[[ 38 -60  41 -40]
 [ 36 -60  42 -40]
 [ 34 -58  43 -39]
 [ 37 -63  41 -42]
 [ 36 -61  41 -41]]
->
[[-60  41]
 [-60  42]]

[[ 58  -6 -17 -28 -12]
 [ 68 -13  -4 -26 -11]]
->
[[ -6 -17]
 [-13  -4]]

[[-76  27  42]
 [-59  69 -15]
 [ 27 -74  50]
 [-74  20  48]]
->
[[ 27  42]
 [ 69 -15]]

[[ 37  18 -14  54  27]
 [ -2 -63 -32  -4 -33]]
->
[[ 18 -14]
 [-63 -32]]

[[ 19 -71  26]
 [-14 -12  -4]
 [  6  45 -13]]
->
[[-71  26]
 [-12  -4]]

[[  9 -69  73   6]
 [ 11 -35 -24   3]
 [ -3  26 -14 -14]
 [-42  56 -66 -25]]
->
[[-69  73]
 [-35 -24]]
---
[[-15 -13]
 [ 47  44]
 [ 63  64]]
->
[[-15 -13]
 [ 47  44]]

[[-32 -27 -51  17]
 [ 25  15  42 -18]
 [  5  -9  51 -27]
 [-34 -74 -17  14]]
->
[[-32 -27]
 [ 25  15]]

[[  2 -60 -52]
 [ 17 -61 -46]
 [ -8 -53 -46]
 [ -2 -56 -50]
 [ -1 -55 -51]]
->
[[  2 -60]
 [ 17 -61]]

[[ 33 -51 -58 -58]
 [ 40 -24  -8  -8]
 [ 73  53  28  28]]
->
[[ 33 -51]
 [ 40 -24]]

[[  5 -66]
 [ 62  75]
 [-51 -44]]
->
[[  5 -66]
 [ 62  75]]

[[-14  10 -29  32  21]
 [-59 -38  -2  16  41]
 [ -4  17 -20  16 -11]
 [ 12 -17  27 -18 -17]
 [-16 -39  48 -26   7]]
->
[[-14  10]
 [-59 -38]]

[[ 22  33  -7  75]
 [ 12 -16  22 -12]
 [ 50   5 -25 -17]
 [-42  17  16 -29]
 [-41 -10 -43 -58]]
->
[[ 22  33]
 [ 12 -16]]

[[ 36 -28]
 [ 52 -22]
 [ 59 -20]]
->
[[ 36 -28]
 [ 52 -22]]

[[51 42 19]
 [79 77 56]]
->
[[51 42]
 [79 77]]
---
[[  3  33 -36 -27]
 [-27 -59   5  13]]
->
[  3 -59]

[[ -5   0  -5   5]
 [  7 -61   4 -18]
 [ 10  -7  11 -18]
 [  0   1  -7   8]
 [-23 -21 -25  15]]
->
[ -5 -61  11   8]

[[-43  50  61]
 [ 16 -18 -75]
 [ 22  49 -62]
 [ 41  57 -76]]
->
[-43 -18 -62]

[[ 52   8  23]
 [ 63  12  17]
 [ 13 -35  52]]
->
[52 12 52]

[[  7 -66   1 -10  -4]
 [ -2  -4 -18 -30  14]
 [ -6 -10  51  -3  26]]
->
[ 7 -4 51]

[[ -2   1 -17   3 -23]
 [ -7 -13  -7   7 -59]]
->
[ -2 -13]

[[ 48 -13 -35  13  16]
 [ 17  46   5 -18 -20]
 [ 32 -21 -44 -27   2]
 [-32  16  13   0  57]
 [ 45  -7 -20  18 -14]]
->
[ 48  46 -44   0 -14]

[[ 14 -19  -5 -36]
 [-28  38  11  73]
 [ 10 -12  -4 -44]
 [  1  -1   0  -3]]
->
[14 38 -4 -3]

[[ 48  21  46]
 [-21  59 -38]]
->
[48 59]
---
[[51 35 61 54 58 32 54 54 36  9 56]
 [64 50 73 69 72 49 70 68 52 29 64]
 [44 30 54 50 54 26 50 49 30  7 48]
 [53 40 52 49 43 36 41 51 40  5 57]
 [29 39 13 20  5 39 11 23 37 26 23]]
->
[[64 50 73 69 72 49 70 68 52 29 64]
 [53 40 52 49 43 36 41 51 40  5 57]
 [51 35 61 54 58 32 54 54 36  9 56]
 [44 30 54 50 54 26 50 49 30  7 48]
 [29 39 13 20  5 39 11 23 37 26 23]]

[[ 23  43 -17  79]
 [ 19  30   0  56]
 [-55 -44  71 -17]
 [ 35 -15   2 -45]
 [  4   1  44  16]
 [ -6  18  -5   2]
 [ 24 -14   3 -46]
 [ -7  22  -1  -2]
 [ 20 -11   3 -44]
 [ 13  19  15  46]]
->
[[ 35 -15   2 -45]
 [ 24 -14   3 -46]
 [ 23  43 -17  79]
 [ 20 -11   3 -44]
 [ 19  30   0  56]
 [ 13  19  15  46]
 [  4   1  44  16]
 [ -6  18  -5   2]
 [ -7  22  -1  -2]
 [-55 -44  71 -17]]

[[ 38   2  33  -6  -8]
 [ 53  27  68 -47  19]
 [ 14  13  24 -40 -28]
 [ -5 -36 -26 -23 -34]
 [ 33 -32  30 -29   2]
 [ 16  20  20   1 -24]
 [-34  -6  15  -1  -9]
 [ 27  37  18  14 -24]
 [ 32  51  37 -28 -12]
 [ -4  42  47 -36 -16]
 [ 17  43 -11   1 -22]
 [-24 -33 -37   6  -9]]
->
[[ 53  27  68 -47  19]
 [ 38   2  33  -6  -8]
 [ 33 -32  30 -29   2]
 [ 32  51  37 -28 -12]
 [ 27  37  18  14 -24]
 [ 17  43 -11   1 -22]
 [ 16  20  20   1 -24]
 [ 14  13  24 -40 -28]
 [ -4  42  47 -36 -16]
 [ -5 -36 -26 -23 -34]
 [-24 -33 -37   6  -9]
 [-34  -6  15  -1  -9]]

[[ 18  27  38   0  36]
 [  4 -45   1  30  61]
 [ 34 -12   2  -9  41]
 [ 19  12   7 -36 -33]]
->
[[ 34 -12   2  -9  41]
 [ 19  12   7 -36 -33]
 [ 18  27  38   0  36]
 [  4 -45   1  30  61]]

[[ -1 -17  26  17  -6 -20  35  43   8]
 [-10  -3 -15  -3   8  -6 -46  -5 -21]
 [ 20  60  -8  15   2  43   4 -45  20]
 [ -3  16 -22   5   1   7 -32 -14 -33]
 [ -8  -2   9   4 -10   8  -4  23  33]
 [  6 -27 -21  27   1  14  -5 -14  28]
 [ 16  16   3 -12  -1  13 -23 -46   8]
 [ -5 -38 -33  -4 -11  17 -20 -10  46]
 [ 10  27   3  16 -23 -16  21  -2 -12]
 [-22 -19 -12  -1  -9 -41   9 -24   9]]
->
[[ 20  60  -8  15   2  43   4 -45  20]
 [ 16  16   3 -12  -1  13 -23 -46   8]
 [ 10  27   3  16 -23 -16  21  -2 -12]
 [  6 -27 -21  27   1  14  -5 -14  28]
 [ -1 -17  26  17  -6 -20  35  43   8]
 [ -3  16 -22   5   1   7 -32 -14 -33]
 [ -5 -38 -33  -4 -11  17 -20 -10  46]
 [ -8  -2   9   4 -10   8  -4  23  33]
 [-10  -3 -15  -3   8  -6 -46  -5 -21]
 [-22 -19 -12  -1  -9 -41   9 -24   9]]

[[ -2 -39  35   2 -11   8  -7]
 [ 27 -13 -23 -43   0  21   6]
 [ 11  33 -17   2  19 -26   3]
 [  8  30  -6   4  23 -33   0]
 [ -6  29 -18  12   7 -14   5]
 [-15   9  22  30   5 -23  -7]
 [ 12  56 -34  -1  30 -36   7]
 [ -1 -27  52  16   5 -20 -17]
 [  2  10 -11  -2   5  -4   2]
 [-10  -2  32  26   6 -21  -7]
 [-26   1  10  28 -13   5  -1]]
->
[[ 27 -13 -23 -43   0  21   6]
 [ 12  56 -34  -1  30 -36   7]
 [ 11  33 -17   2  19 -26   3]
 [  8  30  -6   4  23 -33   0]
 [  2  10 -11  -2   5  -4   2]
 [ -1 -27  52  16   5 -20 -17]
 [ -2 -39  35   2 -11   8  -7]
 [ -6  29 -18  12   7 -14   5]
 [-10  -2  32  26   6 -21  -7]
 [-15   9  22  30   5 -23  -7]
 [-26   1  10  28 -13   5  -1]]
